Each row is where one point has got to under a steady rotation. How many steps took it there?
The counts run from 0 to 136.
[-31  33 -11  14 -19 -36   1 -11  36  29  10  -3 -47 -19  -3   5  18 -14
  43  25  19 -24  16   8  -1  19   7 -35   2 -15  25  21 -18   0  10  -5
  -2   3  35   0 -16  -3  19 -31  16  28  29 -11 -27 -20   4   1  11   4
  18 -15  -8  15] -> 7
[ -5  38   5  12 -25 -16  13  -9  43   5   9 -21 -24 -19  32  10  33 -12
  25  22  34 -30  17  17   1   9 -14 -23   1 -14  23   4  -4   5  15 -23
 -15 -25  32  -3 -11   9 -12 -16  23  21  42  -1  -4 -24  -8  -6  20 -17
   1 -19 -33  13] -> 4
[ -3  -7   2 -24 -16 -25  -3  -9   1  -2  21  25  -7  14 -12  14   5 -33
  61  -1  -6  -4  35   3 -13  50 -23 -20 -40 -18  11  12 -13  42   5  -2
 -12 -11  27  -6 -33  -2  33   3  12  11   2   5  -4 -10  -5  17 -29  -2
   1 -29  10  11] -> 132
[-19   3  31  19 -28 -22 -38  -9  33  12  14  -4  -4 -22  -9 -11  15 -33
  38   7   6   7  34   9  -3  33 -18 -48 -26 -22 -18  -2 -14  10  15 -13
   0 -36   1 -43   4 -17 -11 -13   4  34  10  -6   1 -12 -15   2  -2   0
   5 -28   6   8] -> 46
[  8   1   7 -25 -16 -20 -23 -13   1 -14  17   4 -23  -9 -16  15   6 -51
  41   6  -3 -11  22  16   2  48 -29 -16 -29 -16  10  44 -10  21  17 -27
   6 -10  21  -8 -15  -5  23  -3  19  46   8  -1   1  -6  13  15  17  -9
  -2 -37 -14   4] -> 15
[ 15  26   5 -13   2 -32 -40 -12  13  14  15 -13 -31 -16 -10  37  35  -8
  10  -7   0 -10  15  15   7  27 -35 -21 -44  -5  13   8 -18  19  -4 -15
  -1  -3   3  -9  -4  -3  35 -25  16  62  16 -11  21 -10  -2  14  -3 -23
  16 -12 -22  15] -> 109
[-24  11  -1 -17 -20 -33  -2  -4  25  27  14  12 -42  -5 -23 -10  -6 -31
  52   2  -7 -21  37  -1   9  40  -1 -17 -19 -19  19  24 -19  11   6  -6
   2  -2  29   8 -28 -20  30 -18  21  31  11 -20 -21 -15   2   8  -1  -3
  -4 -24  14   1] -> 126
[ -7  29  15   4  -9 -15 -28  -5  25  -1  -5  12 -19 -10 -10  34  12 -38
  31  19  14 -23   6  -4   3  35  18 -54 -14 -14  10  38   2  26  38 -18
  23  -9  21   0  -6  17  32  -1  12  45   7 -22   9  -1 -30  25   1   8
  11  -5 -15  16] -> 83
[  4  33 -17   0 -21 -22 -33   7  18  22  20  12 -19 -11   5  14  19 -36
  35 -11  26 -30  17   2   1  20 -20 -31 -19  -4 -17  38  -9 -15   3   8
  -3 -24  11 -22 -26   1   5  -5   4  23  42  19  -4   1  16  -1  20  28
  29 -30 -19  30] -> 96
[-27  22  -1  15 -22 -37  24  -4  42  19  16  -6 -27 -12  11  -3  31  -9
  57  18  21 -25  24  16 -10  13  -2 -30  -7 -24  33  -5  -4  17   7  -8
 -26 -15  32  -5 -21   1  -1 -23  18   6  32  -3 -12 -32  -5   5  -7  -5
   0 -19  -5  12] -> 119
[-29   2  22  18 -20 -34 -26  -5  41  25   9   1  -8 -16 -14   0  12 -18
  46   3   0  11  34   2  -3  30 -13 -52 -26 -20 -13  -6 -12  16  10  -5
  -4 -27   0 -43  -6 -11   2 -24   1  27   2  -5   0 -19 -24  11 -22   1
   6 -28  13   8] -> 45
[ -7  28   2 -10 -21 -15 -19 -17  32  10  11 -10 -48 -27  -1  -4   7 -32
  20  16  13 -25  16   9  17  30  -6 -18   0 -15  17  25 -19   0  16 -29
  10  -8  27   5  -7 -20   7 -26  24  46  28 -19 -16 -11  14   1  34 -15
   6 -16 -20   3] -> 9
[-20  10  25   3 -35 -10   9  -2  52   8  21  10   6 -15  18  -9   7 -27
  53  -1  19 -16  42  -4  -3  30  -1 -28 -10 -29  -8  -6  -4  11  19 -11
 -18 -40  23 -20 -22 -10 -21  -2  15  -6  25   4  -9 -10 -28  -3  -9   2
 -13 -35  11  12] -> 49
[ -4  -2 -14 -16 -22 -30  -1  -2  -1   0  25  14 -14   8  -5  23  17 -22
  62   0   8   5  19   7 -27  47 -27 -21 -36 -14  17   8 -11  40  -1   5
 -18 -13  30 -17 -35   5  28  -3   8  11  10  15  -1 -22   1  17 -17  -2
  15 -38   3  13] -> 19
[  1  15  13 -28 -24   0 -47 -13  14   6  20  16 -24  -7 -13  14  -9 -39
  33   1  12 -14  18 -30   2  51  -4 -24 -29 -17 -17  -1 -26   5   5   4
  16  -4  25   0 -12 -35  36  -4   1  27  -1 -19 -21  17 -11   6  -8  17
  28  -6  19  16] -> 58
[ -2  25   5 -25 -26 -13  -4 -18  37   2  10  -8 -42 -24   1  -1   3 -28
  27   7   9 -22  29   9  21  41  -6  -4  -5 -19  15  25 -15   3  13 -35
   0 -13  31  12 -19 -13   8 -23  30  43  32 -19 -16 -14   4   6  37 -24
  -9 -24 -20  -2] -> 10
[-17   7  26  -3  -9 -28 -27 -25  20   3  14  -5 -29 -15 -17  18  30 -13
  35  21   0  -5  14   8 -13  33 -20 -41 -32 -20  21 -21 -21  36  11 -18
   2   2  24 -14  10 -22  31 -24  10  41 -13 -28   1  -8 -24  18 -37 -12
  12  -4   9   7] -> 39
[-29   8  14  11 -29 -14   3   3  45  13  18  17  -1  -4   6  -8   8 -32
  61   8  17 -21  33 -10 -11  28   4 -41 -13 -26  -2  -1  -8   9  17  -1
 -11 -31  29 -17 -22  -7  -9  -1   9 -10  13   1 -17  -7 -29  -1 -16  26
   3 -26  16  12] -> 50
[ 10   2  22 -39 -20 -10 -17 -14  11 -10  23   8 -21 -10 -15  -4   3 -51
  38  -3  -5 -18  34   7   9  51 -27  -3 -28 -22   8  24 -15  24  14 -25
  -3 -17  20   2 -17 -18  16  -1  25  34  11  -8  -5   2   5   7  11 -16
 -15 -34  -7   0] -> 129
[ 31  41  -6 -44  -6 -11   2 -17  20   3  16  -9 -31  -9  16  37  27  -4
  13 -10  19 -38  14  -4  -3  28 -16   5 -29 -11  25   0 -15  17  -2 -16
 -11   2  36  26 -19  -4  33 -14  29  29  31 -13   6  -7 -11  10   1 -23
  14  -3 -22  18] -> 105
[  1  36   8  24 -22 -17  -9 -12  38   0  12 -15 -19 -24  24   9  44 -14
  27  25  34 -27  11  27  -2   1 -19 -29 -11 -11  16  10  -3  10  13 -23
  -7 -25  22 -14  -2  10 -13 -15  18  27  36   7   5 -18   2  -7  19  -9
  10 -25 -37  16] -> 3
[  1  -7   7 -13 -19 -24 -24  -9  -9  -5  24  15 -12   7 -14  14  14 -39
  59   5   5  -3  20   5 -24  44 -37 -28 -42 -18   9  10 -15  42   2   1
  -8 -12  23 -15 -21  -6  32  -2   8  15  -2   8  -1  -7   7  15 -25   7
  12 -32   8  12] -> 133
[ 12  30  11  -5 -21  -4  -2  -5  39   6  18   5  21  -3  31  41  30   6
  27 -13  36 -10  25 -17 -16  23 -14 -28 -40 -12 -11 -26   4  24   3   2
 -16 -32  22 -19 -16   8   7  10   9   3  22  11  11   1 -48   0 -32  -1
  21 -10  -9  31] -> 68
[ -7  33   4  33 -13 -31 -21  -5  31  10  11  -9 -23 -21  12  16  47 -18
  33  26  29 -21  11  29  -8  -3 -18 -46 -16  -9  17  18  -8   9  11 -15
  -9 -24  14 -24   2  12  -3 -18  14  34  34   7   7 -14   4  -1   3   3
  17 -21 -31  22] -> 2
[-28  13  13  17 -30 -13  -8  -1  35   9  21  19  -9  -9  -3 -10  11 -41
  60  15  20 -23  25 -12 -16  27   7 -46 -14 -27  -3   2 -11   5  22   6
   2 -28  32 -21 -19 -18   0  -4   5  -1  13  -2 -21  -1 -13  -3 -11  36
  13 -26  20  17] -> 51
[ -1  13  38  -8 -22 -12 -23 -25  36  -8  15 -20 -12 -21  -5   9  24  -7
  17  11   7   7  25   6   2  42 -28 -24 -32 -25   3 -30 -19  31   7 -32
  -2 -27  15 -17  11 -20   4 -22  13  41   3 -25   6 -18 -22  11 -12 -33
  -4 -11  -1   1] -> 41
[-12  28   9  12 -26 -26  21  -4  42  16  16  -8 -15 -13  21   1  37  -4
  45  14  24 -27  26  18  -9  13 -12 -24  -6 -24  30  -7  -2  19   8 -16
 -27 -30  29  -5 -18   5  -9 -14  22   9  37  -2  -1 -37 -11   6   0 -13
  -9 -23 -17  11] -> 118
[-11  15 -12  -3 -15 -35 -22  -4  26  36  33   1 -32 -10  -1   4  24 -11
  48 -13  12 -16  26   3  -9  16 -38 -17 -33  -9   1 -13 -27  -7 -23  15
 -19  -8  19 -22 -17 -23  12 -24   4  12  24  13 -13  -6  15 -10 -17  13
  29 -29   5  23] -> 26
[ 15  19  21 -33 -18   8 -48 -21  16  -7  23  13 -15 -12 -13  15  -2 -44
  17  -5  13 -18  17 -28   6  55 -17 -16 -33 -13 -22  -2 -24   7   7  -9
  17  -9  19  -1  -9 -32  26  -2   5  32   5 -21 -11  21  -9   1  -2   8
  27 -10   5  18] -> 59
[ 10  -4  13 -14 -22 -12 -31 -18 -11 -15  26   6  -9   8 -11  10  26 -42
  50   9  10   0  16   6 -20  48 -45 -26 -42 -16   2  -1 -22  42  -2  -5
  -8 -22  20 -18 -13 -13  18   3   3  25   2   9  -1  -7  16   7 -17   1
  20 -29  -2  15] -> 134
[-23  38 -10  13 -20 -29  21  -9  46  24   9  -4 -41 -14  13   5  21  -2
  42  16  23 -25  20   6  -3  13  10 -30  -3 -13  32  11  -9   4   7  -7
 -10  -2  39   8 -23   3  11 -27  23  18  36 -13 -24 -25  -9   6   6  -3
  10 -10 -10  15] -> 6
[  0  31   4  10 -11 -13  -8  -1  37  16  15  10  13   0  23  39  31   4
  29  -5  36 -15  21 -20 -20  15 -11 -39 -38 -10  -8 -27  -4  19   1  15
 -14 -21  17 -20 -12   8  12   0   0   3  20   8   9  -4 -41   5 -38  14
  31  -5  -1  35] -> 69
[  1  36 -19 -11 -35 -16  -3   8  33  17  10   3   1 -11  23  17  -3  -7
  28 -24  29  -7  31 -10   2  47  -8 -16 -13 -16 -20  14   1   5  -2   8
 -16 -33  15 -19 -42   8   3  -6   8  10  49  16  -5 -30 -12  10  21  -8
  17 -34 -16  19] -> 93
